k626: [-29 -16 -14   4   1 -57  10  11  -1 -30  14  -2  -4 -13  28   9 -28  18
   1 -39  -1   4 -29  12   7 -18 -13  -4 -10 -18  -8 -17 -29 -32 -39   9
   3  25 -17]
k222: [-30 -17 -14   4   1 -58  10  12  -1 -31  15  -2  -5 -14  29   9 -29  19
   2 -41  -1   4  -8  -5  -4   2   3  -4 -11 -19  -8 -18 -30 -33 -40   9
   4  25 -18]
k875: [ -8  -5  -4   1   0 -17   3   3   0  -9   4  -1  -1  -4   8   3  -8   5
   0 -12   0   1  -8   3   2  -5  -4  -1  -3  -5  -2  -5  -8  -9 -11   3
   1   7  -5]
which: [-17 -29 -32 -39   9   3  25 -17]
k626
which: [-8  3  2 -5 -4]
k875

k841: [ -5  -7  -9  11  -3  30   1  -5   2  -6  -9  -1 -28 -22 -19   1 -35 -18
 -33  -2  -7   2  -9   3  -9  17   4   0 -13  -2  -9 -10  17 -16  21  11
  29]
k569: [-15   1  -6  20  23  14 -19  27  18   7  10  23 -37   1  10  20 -59  18
 -12  21 -37 -10  -4  -8 -21 -25 -27   3 -42  -2  -4  -7   5 -23  36   6
  18]
k926: [  2 -12  -5   0  16 -12   6  23   1  22  -8 -20 -10 -10  13 -24 -26  34
 -36   1 -19  20   5 -39  11  24 -14   2 -24   7 -17  16  -6  13  27   7
  14]
k553: [-37 -12 -27  31  31   1  -8  22 -10  13   6 -12 -10  23 -20  39 -34  19
 -34  16 -27  10 -29 -18   7   5 -12 -11   4  21 -40 -25  38  -9 -12 -11
  13]
k138: [-10 -25 -19  -6  -6 -22  -9   3   9 -10  -7 -12   6  14 -21 -32 -21  17
 -35  14 -16  34 -21 -30   0  30 -19  -3  21  27 -33  11   2  26   9  -2
  -6]
which: [ 23 -37]
k569
which: [ 21  27 -33  11   2  26   9]
k138
which: [  1  -8  22 -10  13   6 -12 -10  23 -20]
k553
which: [ -5  -7  -9  11  -3  30   1  -5   2  -6  -9  -1 -28 -22 -19   1 -35 -18
 -33  -2  -7   2  -9   3  -9  17   4   0 -13  -2  -9 -10  17 -16  21  11
  29]
k841
which: [-59  18 -12  21]
k569
which: [  4   0 -13  -2  -9 -10  17]
k841

k865: [ 6 -3 -2  0  2]
k429: [ 1 12 20 16 18]
k834: [ 8 10 19 15 25]
k499: [ 0 -1 -1  1 -2]
k95: [-1  0 20 12 18]
k359: [ 19  14  17  15 -36]
which: [10 19]
k834
which: [-2  0]
k865
which: [19 15]
k834

k682: [ 12  10   3  -2   4   0   3 -26   5  14  -6 -13]
k319: [ -8  -6  10  -9   2  12 -17  13   8  -3  -7  -2]
k617: [ -5  -4   5   8  14 -54  24  20  -5   5  15 -25]
k707: [ 33   6 -17 -20  -7  17   7  -1   4  54  11 -11]
k942: [  9  -4  -1  -3 -11 -15  15 -31   3  17   9 -32]
k886: [-17   6 -20  -1   7  -7  17  33  -4  16  32   9]
k725: [  0  -6   7   6 -18  -1  -6 -16   5 -29   3 -14]
k830: [-26 -11   5   6   2  -7   2   2  -4 -20  21   7]
k8: [ -9  -5  11   8  -4   8 -36 -15 -23 -23 -22   6]
k145: [ -5  11  -9 -36  -2  16 -11   8   4   7 -36  17]
which: [-17   6 -20  -1   7  -7  17  33  -4  16]
k886
which: [ 33   6 -17 -20  -7  17   7  -1]
k707

k781: [  5  -8   5  -2  14  -1   4  -1   3   0  -8   9  -6   1  -2  23 -17  -4
  -3  14   4   1   3   1   4  12 -11 -11   4   2  -1  -9  -5  15   1   6
   7 -10  -1  -1  -6   5  -6  -2   7]
k590: [ 15  -9  16  19  -6  12  12   0 -22  -8   5  16 -23 -11 -10  23  22 -22
 -24  16  15  20  18  11  -9  10  24 -47  -1  -5  23 -16   4   1 -37  -2
  23 -31  -6   8   4  22   8   4  -5]
k806: [  3   0   9  10 -15   5   2  -5 -25 -11  14  11 -21 -14  -5  10  31 -24
 -23   1  13  16  22   6  -3  13  24 -31  -7   3  20 -13   6  -7 -28 -11
  12 -25 -11  15  18  26  11   0  -4]
k853: [-15  -7 -16  -8 -22 -19 -18   0 -17  -4  35  -7  -6 -24  -7   3  34 -31
  -9 -15   3  21   9  28 -41  26  12 -10 -11  18   6 -11   2 -18 -12  -5
   7   4 -22  15  13   6  15  20 -12]
k665: [ 15  -9  16  19  -6  12  12   0 -22  -8   5  16 -23 -11 -10  23  22 -22
 -24  16  15  20  18  11  -9  10  24 -47  -1  -5  23 -16   2  -8 -15  -5
   3 -15 -13  11   9   4   8  -3  -5]
k649: [ 15  -9  16  19  -6  12  12   0 -25  -8   5  16 -23 -11 -10  23  22 -22
 -24  14  15  20  18  11  -9  10  31 -47  -1  -5  23 -16   4   1 -37  -2
  13 -31  -6   8   9   4   8   4  -5]
which: [-15  -5]
k665
which: [ 15  -9  16  19  -6  12  12   0 -22  -8   5  16 -23 -11 -10  23  22 -22
 -24  16  15  20  18  11  -9  10  24 -47  -1  -5  23 -16   2  -8 -15  -5
   3 -15 -13  11   9   4   8  -3  -5]
k665

k670: [3 3 8 2]
k481: [ 8 10 22  0]
k592: [  0 -16  -8  -1]
k404: [  0  -8 -16   0]
k652: [ 1  1  1 -1]
k909: [20 19 44 -1]
k831: [ -7  -8 -16   1]
which: [44 -1]
k909
which: [ -7  -8 -16   1]
k831
which: [  0 -16  -8]
k592
which: [20 19 44]
k909
which: [ -7  -8 -16]
k831
which: [ 1  1 -1]
k652
which: [-16  -8  -1]
k592

k975: [  7  41  30  34  -2 -38 -26 -26]
k752: [ 30  34  -1 -11 -32 -43  -5  27]
k376: [-37  34  -1   3 -25 -50 -19  20]
which: [-37  34  -1   3 -25 -50 -19]
k376
which: [30 34 -2]
k975
which: [ 30  34  -1 -11 -32 -43  -5  27]
k752
which: [ 34  -2 -38]
k975
which: [41 30]
k975
which: [ 34  -1   3 -25]
k376

k850: [ -8 -15  -3  11  -1 -44   5  -1  14 -40   7 -11 -12 -13  -7  26   3]
k375: [  5   0   4 -26   3   4   1 -20   4   9   2 -13  -4  -8  -8  17  21]
k182: [  2 -14  -4  14  -3   4   7   3   6 -29   2   5   2 -18  -8  13   4]
k642: [ -3 -11  -5   5  -2   4   5  -4   4 -25   7   3   3 -23  -4  10  -3]
k600: [ -1  -9  -4   6   0  -3   5   0   4 -26   2   4   1 -20   4   9   1]
k382: [ -9 -12  -5  13   0 -26   5   7  12 -38   4 -13  -8 -14  -1  19  19]
k659: [  5  -2   4   5  -4   5 -25  -5  14 -37   6 -11 -12  -9  -8  28   2]
k416: [  2  -6  -5   5  -2  -1   3  -5   3 -19   2   0   0 -23   2   6  -3]
k192: [ -6 -16  -4  18  -4  -5   9   3   7 -36   2  -8  -7 -14  -2  14   7]
which: [-12  -9  -8]
k659
which: [  5  -2   4   5  -4   4 -25]
k642
which: [ -1 -44   5  -1  14 -40   7 -11 -12]
k850
which: [ -1   3  -5   3 -19   2   0   0 -23]
k416
which: [  5   0   4 -26   2   4   1 -20   4   9]
k600

k678: [-14  21  20  16   5  25 -34  19]
k5: [  0  38  16   5  10  22 -24  26]
k344: [-14  21  10  16   5  25 -34  19]
k486: [  0  38  21  27  -7  22  31 -17]
which: [-14  21  20  16   5  25 -34  19]
k678
which: [10 16  5]
k344
which: [ 21  20  16   5  25 -34  19]
k678

k75: [ -1   7 -15  34 -30  55  14 -24  44 -59  33   1  41  34 -48 -43 -49  18
  25  15  -5  41 -17 -17  59   6   6  52  31  56  27  35  32  32  32  51
 -23   3 -34 -13 -11 -51 -40 -44   6   3 -21 -59 -49  -3 -17 -52 -47  18
  28  54 -44  55  -5 -47  15]
k984: [-54 -50 -32 -20  26  39 -50  -6 -11 -22  33  -6 -53  -3 -24 -45  26 -46
  21  14 -51 -41 -12  11 -30  54 -26   4  -8  -2  -8 -59 -40  58  22  11
 -49 -44 -10 -41 -42  27  18  34 -17  16  48  -5  30  49  45 -43 -58 -32
 -21   7   3 -18   0  19  -6]
k122: [ 16  -3 -59 -37  -7  38 -26 -24  44 -59  33   1 -58  34 -48 -43 -49  18
  25  15  -5  41 -17 -17  59   6   6  52  31  56  27  35  32  32  32  51
 -23   3 -34 -13 -11 -51 -40 -44   6   3 -21 -59 -49  -3 -17 -52 -47  18
  28  54 -44  55  -5 -47  15]
k252: [  8  17 -29 -54 -26  33 -22  11 -54 -26  19  12  48 -37  -5  17  56  51
  14 -20 -19 -30  17 -57 -50  59 -14   1 -26 -27  29  27 -36 -25  -3  22
 -35 -46 -39  32 -57 -22  51 -22   1  59  16  18 -22  13  13  42 -52 -50
  39 -45  19 -21 -45 -59 -54]
k884: [  1  31 -50 -27  34  -1 -48  -6  -3  29 -54  14 -31 -45  27 -24  25 -40
  27  23   9  21 -39  -3  -3 -55  -9  17  40 -17   8  47   0 -31   7 -25
  11  14 -12  38  38  -9  50  53  52 -37  -1 -33  54  -2 -42  -9  23 -41
 -45   6  34  45  -3   3 -19]
k105: [-44 -19  38  45  51 -38 -47  51 -26  28 -41  42 -43 -16 -25  43 -31  51
 -28 -30 -32  26   5  28 -45  27  26  21  24 -34 -56 -23 -53  38  44 -56
 -13   0 -41  32 -59  56 -44 -37 -35  29 -38  58  53  -1 -30  30   1 -56
  53   5  -4  -2  58 -46 -32]
k283: [ 33   1  41  33  32 -22 -13  47 -33 -18  46 -11 -40  -9 -12  39  56 -38
  34  24  55  25  46 -46  16  48  49 -39  54  11 -50  53  25 -40  46 -37
 -50  -5  42 -53   9  17  27  53 -31 -41 -29  42  25 -43  12  27  32  57
 -23 -29  -2  -9   8  44  36]
k929: [ 26 -37   9  59 -19  18   8  29  30  54  31   3  40  10  -4 -11  12  49
  54  51 -14 -25  47   5  14  -3  19  29  -1 -47  19 -12 -57  54  29  49
 -14   7 -10   4   0  41 -53  59 -50   8 -52  -1   7 -15  34 -30  55  12
  34 -59 -23 -27  -3   8  11]
which: [ 27 -36 -25  -3  22 -35 -46 -39  32 -57 -22]
k252
which: [-22  33  -6]
k984
which: [ 16  -3 -59 -37  -7  38 -26 -24  44 -59  33   1 -58  34 -48 -43 -49  18
  25  15  -5  41 -17 -17  59   6   6  52  31  56  27  35  32  32  32  51
 -23   3 -34 -13 -11 -51 -40 -44   6   3 -21 -59 -49  -3 -17 -52 -47  18
  28  54 -44  55  -5 -47  15]
k122
which: [33  1 41 34]
k75
which: [ -1   7 -15  34 -30  55  12]
k929

k52: [-18  19   4  -9  20]
k231: [-3  5 -9 -1  2]
k329: [ -2  13  -4   4 -32]
k132: [ 6 -2 26 -3 15]
k756: [ -4   9 -17  -6  32]
k181: [  6 -14  36 -33  47]
k157: [-11   6  41  23 -43]
k496: [-10  -2   8   9 -10]
k26: [ -1  13 -52  30 -44]
k871: [ -5   5 -31  18  -9]
k689: [  2  -7   7   5 -24]
k512: [ -3  -1  23 -43  41]
which: [19  4 -9 20]
k52
which: [ 23 -43  41]
k512

k548: [ 38   8  53 -19  17]
k815: [ 8 38 55  6 28]
k968: [-36 -38  55  12  28]
k935: [ 8 38 53 54 17]
which: [38  8]
k548
which: [ 8 38 53 54 17]
k935
which: [55 12 28]
k968
which: [-36 -38]
k968

k28: [ -3   7   6 -24  10   3 -13  12 -40 -39 -11  35  23   8 -10 -10   5  -9
  31  -2  16 -13  23  -4  28  -5]
k479: [-28  10  15   6 -18 -10   3  26 -16 -28   1  -3  -6  25 -36  15 -21 -12
 -32  20 -19 -47 -32  -1   9   5]
k931: [ -3   7   6 -24  10   3 -13  12 -40 -39 -11  35  23   8  20 -19  27   7
  31 -26   5 -30  17   7  -7 -15]
k432: [-12   7 -28   6   1  26 -18 -10  -6  -3   3 -16  15  29  -4  26  19 -10
  10 -18 -23   1  26  24  -5  17]
k965: [-12   7  -9   6   1  26 -18 -10  -6  -3   3 -16  15  29  -4  26  19 -10
  10 -18 -23   1  26  24  -5  17]
k777: [ -3   7   6 -24  10   3 -13  12 -40 -39 -11  35  23   8  20 -19  27  48
  23  11  37  13  17 -40 -20 -13]
which: [-39 -11  35  23   8 -10 -10   5  -9  31]
k28
which: [ -3   7   6 -24  10   3 -13  12 -40 -39 -11  35  23   8  20 -19  27   7
  31 -26   5 -30  17   7  -7 -15]
k931
which: [ -3   7   6 -24  10   3 -13  12 -40 -39 -11  35  23   8 -10 -10   5  -9
  31  -2  16 -13  23  -4  28  -5]
k28
which: [-28   6   1  26 -18 -10  -6  -3   3 -16  15]
k432

k996: [-37 -22 -16 -24  28  53  13  25  14 -42  40 -30  26  27]
k851: [-10 -14   5 -23 -12  19  23 -31 -32   6 -20  10 -10 -11]
k953: [-15  -2 -21  -8  39 -24  19  44 -29  -4 -19   4 -45  43]
k985: [-22 -37  51 -17   0  21  22 -23 -19  25  -6  30  -7  -6]
k328: [ 57  54 -24  60 -40 -26 -29 -23  41   1   1 -18  32 -40]
k381: [ -7   8   7  -3  38 -36  29  38 -40  12 -37  16 -57  41]
k248: [ -7   8   7  -3  38 -36  29  38 -40  -8   7 -17  24 -22]
k721: [ -9 -11  -8  -7  -4  -7  -8  -5 -11  -4  -7  -2  -4  -4]
k971: [  7  13 -27  -7  -5   3 -26   8  16 -20  18 -20  20   0]
k176: [-29 -22 -19 -35  10  30 -12  12   2 -31  26 -19  20  12]
k824: [ -5   2   4   4  22 -31  23  19 -32  10 -35  14 -47  23]
which: [-31  23  19 -32]
k824
which: [-22 -37]
k985
which: [  3 -26   8  16 -20  18 -20  20   0]
k971
which: [ 26 -19]
k176
which: [-42  40 -30  26  27]
k996

k203: [  8  -1   7  -2  -1   5   0  10   5  53   1   2 -15   7  -7   4   1  13
   0  -6 -13  10   5]
k471: [-10   2  -2   4   0  -2  -1 -13  -5 -44   0  -1  11   1  -2  19  10  -3
  -3  -8   1  20  -1]
k257: [ 10  -2   3  -3   0  -1  -2   8   5  47  -1  -2 -10  -2  -1  -3   1  20
   1  -3  -8  19  10]
k390: [  7 -11  -3  -2   1   1   0   7   5  11  -3  -7   2 -16  15  -6   2  20
   2   1   0  19  10]
k797: [-10   1  -1   4   0  -3  -1 -11  -5 -44   0   1  10   0   1   1  -2 -18
  -2   3   7 -14 -10]
k519: [  2  33 -11  -3   1  -1  -1 -16  -4   5   0  -2  -1   3 -18 -24   1   3
  -1  12  19   9  12]
k53: [  6  -3  -9  -3   1  -2   1   4   3  -5  -3  -6   5 -14  11 -10   2  18
   2   5   8  16  12]
k924: [ -3   0 -14  -2  -1 -12   4   8  -4 -41   4   6   9  12   2  11   1 -10
   1   1   9 -26  -5]
k736: [10  0 -6 -4  1  0  1  7  4 21 -2 -3 -2 -7  5 -8  2 20  2  2  3 16 13]
which: [ 0 10]
k203
which: [-10   2  -2   4   0  -2  -1 -13  -5 -44   0  -1  11   1  -2  19  10  -3
  -3  -8   1  20  -1]
k471
which: [-2 -1 -3  1 20  1 -3 -8 19 10]
k257

k16: [ 31  -6  -5 -23   4  22   5  42 -32  27   3  -3  30  -5  10 -26 -34 -31]
k135: [ -4   8   6 -10   6 -36  41   8  -6  25 -13 -15   4  -5  10   0  -6  -3]
k400: [ 22   5  42 -31  27   3  35  16   1   0  15  -6  20 -14  -6 -56  -9   7]
which: [ -4   8   6 -10   6 -36  41   8  -6  25 -13 -15   4  -5  10   0  -6  -3]
k135
which: [ 22   5  42 -32  27   3]
k16
which: [35 16]
k400
which: [ 35  16   1   0  15  -6  20 -14  -6 -56  -9   7]
k400
which: [-36  41   8  -6  25]
k135
which: [  4  22   5  42 -32  27   3  -3  30]
k16
which: [  8  -6  25 -13 -15]
k135

k782: [  2   5  -1   1   0  -3   3   1   1   8  -4 -19 -18  -8  14]
k288: [ -3   3   0   1   0  -5 -17  50   7 -19 -32  10 -23  -2   6]
k810: [ 2  5 -1  0  1 -3  3  1  1  0  0  1 -2 -4  1]
which: [-3  3  1  1  0]
k810
which: [ -3   3   0   1   0  -5 -17  50   7 -19 -32  10 -23  -2   6]
k288
which: [-17  50   7 -19 -32  10]
k288
which: [-1  0  1]
k810
which: [  0  -5 -17  50   7 -19 -32  10 -23  -2   6]
k288
which: [-19 -32  10 -23  -2]
k288
which: [ 1  0 -5]
k288

k859: [ 13   3 -19 -27  30  11  -4 -24 -13   5  10 -48 -31  -1  -8  -8 -26 -14
 -15 -21  12 -17  12]
k55: [ -2  25  -5  15 -16 -21   2   6   5 -14 -15  20   9 -13  -6  -8  21   7
   7  17 -10  15  -6]
k974: [ 23  -5 -12  18   3  10   7   2  -2  10   9  22  11   0  13   7  30 -17
 -14   6   1  13   2]
k352: [  6 -28   6 -24 -15  -5 -11  -5  -3  -5  -7 -27  -9   5  -9   7 -21  -9
  -4 -18  -3 -19  -5]
k789: [ 23 -11  11  -8   3  18   8  -9  -8  25  27 -16  -5  25  16  30   0 -10
  -6 -12   0  -4  -3]
k591: [ -5 -20 -23 -20  24  10  -3 -15 -19  -3  -1 -19 -15 -22  -4 -17 -11 -26
 -20 -24   2 -15   3]
which: [-5 25]
k789
which: [25 -5]
k55
which: [ -6 -12   0]
k789
which: [-14 -15  20   9 -13  -6  -8]
k55
which: [ -1  -8  -8 -26 -14 -15 -21  12 -17]
k859

